Some points, each followed by its number:
array([-0.3, -0.3, -1.2,  0.4,  0.6,  0.7, -0.5, -0.7,  0.1,  0.0,  0.0, -0.1, -0.2, -0.5, -0.4,  1.7, -0.5,  1.6,  0.5, -0.4, -0.3,  0.2]) 0
array([ 0.6, -0.3,  0.4,  1.1,  0.4, -0.3,  0.3, -0.1,  0.1, -1.0,  0.8,  0.5,  0.0,  1.4, -0.7, -1.2, -1.1,  0.1, -0.2,  0.1, -0.6,  0.9]) 1
array([-0.2, -0.6, -0.1, -0.4,  0.0, -0.6, -0.2, -0.3, -0.2,  1.0, -0.2, -0.4,  0.3, -1.3, -0.4,  0.7,  0.2,  1.3, -0.8,  0.1, -0.7, -0.5]) 2
array([ 0.0, -0.2, -0.6,  0.3, -0.9,  1.0, -0.1,  0.8,  0.4,  4.4, -1.1,  0.3, -0.3, -0.8,  0.2,  3.9,  3.4,  1.1,  1.6,  0.1,  0.3, -0.5]) 3
array([-0.7, -0.6, -1.1, -0.8, -1.0, -1.1, -0.5, -1.3,  0.1, -2.9,  0.7, -0.6, -1.0,  0.3, -0.5, -3.8, -2.9, -2.5, -2.0,  0.2, -1.2, -0.6]) 4
array([ 1.6,  1.1,  4.4,  2.5,  1.0,  1.3,  2.5,  4.4,  2.2,  3.0,  0.3,  3.4,  3.4, -0.1,  3.4,  1.6,  3.9,  1.8,  4.6,  1.3,  5.2,  1.0]) 5
array([-0.5,  0.5,  0.6,  1.9, -0.3,  0.7,  0.7,  0.7, -0.3,  4.7, -0.2,  1.6,  1.0,  0.5,  0.0,  4.0,  4.0,  1.9,  2.1, -0.8,  1.0, -0.3]) 6
array([ 0.7,  0.2,  0.7,  0.4, -0.1, -0.5, -0.1, -0.5,  0.0,  2.0, -0.2, -0.4, -0.7, -0.8, -0.6,  1.6,  0.3,  1.5, -0.2, -0.1, -0.5, -0.3]) 7
array([ 1.0, -0.1,  0.6,  1.0, -0.7,  1.6,  1.1,  0.2,  0.2,  2.8,  0.4,  0.8,  0.8, -0.3,  0.5,  2.1,  3.3,  2.3,  1.7, -0.4,  1.0, -0.2]) 8
array([-0.1,  0.2, -0.6,  0.2, -1.5,  0.2, -0.7, -0.8, -0.6, -0.6, -0.2, -1.4, -0.2, -0.8,  0.1,  0.3, -0.4,  0.5, -0.9, -0.4, -0.7,  0.3]) 9
array([-1.0,  0.9, -0.9, -1.4, -0.2, -1.0, -1.2, -1.6, -1.0, -1.6, -0.3, -2.1, -1.6, -1.2, -0.6, -0.2, -2.1, -1.0, -1.2, -0.8, -0.5, -0.8]) 10
array([ 0.2, -0.5,  0.0,  1.0, -0.5,  0.9,  0.6,  1.8,  0.1,  4.9,  0.1,  0.6,  1.1,  0.6,  0.3,  4.8,  3.8,  2.6,  2.6, -0.3,  1.4, -1.1]) 11
array([-0.2, -0.7,  0.0,  0.0,  0.3,  0.3,  0.6,  0.4,  0.1,  1.8,  0.0,  0.7, -0.6, -0.3, -0.5,  3.7,  1.8,  2.5,  1.2,  0.0, -0.8, -0.9]) 12
array([-0.6, -0.2,  0.7,  0.5,  0.2,  1.4,  0.3,  0.2,  0.2,  3.2, -0.9,  0.3,  0.2,  0.4,  0.1,  2.3,  2.2,  2.3,  1.6,  0.5,  0.5,  0.6]) 13
array([-0.1, -0.9, -0.9,  0.1, -0.8,  0.4, -0.2, -0.3, -0.6,  2.5, -0.8, -1.0,  0.9, -0.8, -0.2,  3.0,  1.2,  1.8, -0.3,  0.1,  0.0, -1.0]) 14
array([ 1.0,  0.9, -0.3, -0.6,  0.7, -1.6, -0.4, -0.9, -0.6, -1.4,  0.4,  0.2, -0.2,  0.3,  0.9, -2.4, -1.4, -1.8, -1.9,  0.7, -1.2,  0.8]) 15
array([ 0.2,  0.5,  0.0, -1.0,  0.9, -2.0,  0.1, -1.1,  0.1, -3.5,  0.3, -0.5, -0.9,  0.3, -0.8, -3.6, -2.6, -3.8, -1.5,  0.4, -0.1,  0.8]) 16
array([-0.5,  0.1,  0.3, -0.5,  0.4, -0.5, -1.4, -0.9, -0.4, -2.1,  0.0,  0.4, -0.2, -0.2, -0.3, -2.3, -1.9, -0.4, -0.8,  0.0, -0.8, -1.0]) 17
array([ 0.3, -0.3, -0.4, -0.9,  0.5, -2.8,  0.0, -0.7,  0.1, -3.6,  0.2, -0.6, -0.1,  0.3,  0.2, -3.2, -2.8, -3.2, -1.6,  0.8, -0.4,  0.6]) 18
array([-0.1,  0.1, -0.4, -0.7,  0.5, -2.0, -0.2, -0.7,  0.0, -2.6,  1.1, -0.5,  0.6,  1.4, -0.2, -2.7, -1.9, -3.4, -0.8,  0.7, -1.5,  0.6]) 19
array([ 0.7,  1.0, -0.5, -1.2,  1.1, -2.1,  0.4, -0.2,  0.2, -2.4,  0.1,  0.0, -0.6,  0.8,  0.1, -3.6, -1.8, -2.6, -1.0,  0.5, -0.5,  0.8]) 20
array([-0.7,  0.0, -1.2, -0.4,  0.1, -2.4, -1.0, -0.7,  0.1, -3.1,  0.1,  0.2, -0.8,  0.5, -0.3, -4.0, -3.5, -4.2, -1.9,  0.1, -1.6,  0.1]) 21
array([ 0.2,  0.1,  0.2, -0.6,  0.6, -0.1,  0.1, -0.6,  0.0, -3.3,  0.9, -0.7, -0.2,  0.5, -0.5, -1.6, -1.7, -1.9, -1.8,  0.2,  0.0,  0.5]) 22
array([ 0.0,  0.6, -1.0,  0.0, -0.4,  0.5, -0.1, -0.9,  0.2, -2.5, -0.4,  0.0, -1.0, -0.4,  0.1, -2.5, -1.9, -1.7, -2.0,  0.2, -0.9,  0.4]) 23
array([-0.3, -0.2, -0.2, -0.1, -0.7,  0.4,  0.1, -0.5, -0.9,  1.4, -0.2, -0.1,  0.2, -0.4, -0.4,  1.6,  0.2,  0.6,  1.0, -0.9, -0.6, -1.0]) 24
New points follow, each followed by the numbers of its two nearest points above by angle, nearest first.
array([-0.2, -0.9, -0.1, -0.3, -1.1,  0.3, -0.4, -0.6, -0.5, -0.8, -1.0, -0.5,  0.0, -0.1, -0.6, -0.3, -1.0,  1.1, -0.6, -0.6, -0.2,  0.9]) 9 10
array([-0.6, -0.4, -0.5, -0.5, -0.7,  0.3, -0.1, -0.2, -0.5, -0.7, -0.2, -0.3, -0.9, -0.5, -0.3,  0.3, -0.6,  1.1, -1.1, -0.3, -0.6,  0.1]) 9 10
array([ 1.2,  0.7,  4.1,  3.0,  0.7,  1.5,  1.8,  3.5,  2.0,  2.8,  1.1,  2.3,  2.1, -0.4,  2.5,  2.4,  4.2,  1.5,  5.3,  0.6,  5.2,  0.3]) 5 8
array([ 0.0,  0.1, -0.8, -0.1, -0.7,  0.3,  0.1, -1.0, -0.6,  1.0, -0.8, -0.4,  0.5, -0.2, -0.4,  2.0,  0.6,  1.5,  0.4, -0.1, -0.5, -0.2]) 14 24
array([-0.8,  0.8,  2.7,  2.3,  0.0,  1.4,  2.3,  2.5,  0.8,  2.6, -0.2,  3.0,  2.5,  0.4,  1.4,  1.9,  4.2,  1.7,  4.0,  0.2,  4.6, -0.1]) 5 8
array([-0.4, -0.3, -0.6, -0.5, -0.8,  0.3, -0.9, -0.4, -0.1, -0.4, -1.4,  0.0, -0.9, -0.1,  0.6, -0.1, -0.2,  1.1, -1.3, -0.5, -0.5, -0.3]) 9 10
array([-0.5,  0.2,  0.1,  0.2,  0.2,  1.4,  0.3, -0.7,  0.2,  2.8, -0.4,  0.2,  0.4, -0.3,  0.1,  2.7,  1.9,  2.4,  1.2,  0.0,  1.2,  0.0]) 13 11
array([-0.4,  0.1, -0.8,  0.6, -0.3,  0.5, -0.4, -0.1, -0.6, -1.8,  0.6, -0.2,  0.4, -0.1,  0.4, -1.0, -1.0, -0.1, -1.5,  0.3, -1.0, -0.2]) 23 4
array([ 2.8,  2.2,  3.6,  3.1,  1.4,  2.3,  3.0,  5.1,  2.1,  4.4,  1.0,  2.6,  3.1, -0.1,  3.5,  3.1,  5.1,  2.8,  5.2,  1.1,  5.2,  0.5]) 5 8
array([-0.3, -0.5, -0.4,  0.1, -0.2,  0.5, -0.5, -0.3, -0.7,  0.4, -0.9, -0.7,  0.0, -0.2,  0.0,  1.8,  0.3,  0.1, -0.3,  0.4, -1.2, -0.2]) 14 24
array([ 0.4, -0.6, -0.7, -0.3,  0.8,  0.5, -0.3, -0.2, -0.1, -1.5, -0.1,  0.0, -0.9,  0.1, -0.6, -1.7, -0.8, -0.7, -1.0, -0.2, -0.6,  0.8]) 23 22
array([-0.1,  0.0, -1.0, -0.7, -0.3, -0.1, -1.0, -0.7, -0.4, -1.7, -0.1, -0.8, -0.8,  0.0, -0.8, -2.2, -2.4, -1.4, -2.2, -0.4, -1.9, -0.4]) 4 23
array([-0.3,  0.4, -0.6, -0.3,  0.4, -0.2, -0.1,  0.8,  0.5, -1.1,  0.5,  0.4, -0.5,  0.5, -0.1, -1.4, -1.0, -0.3,  0.1,  0.4, -0.1,  0.4]) 20 21
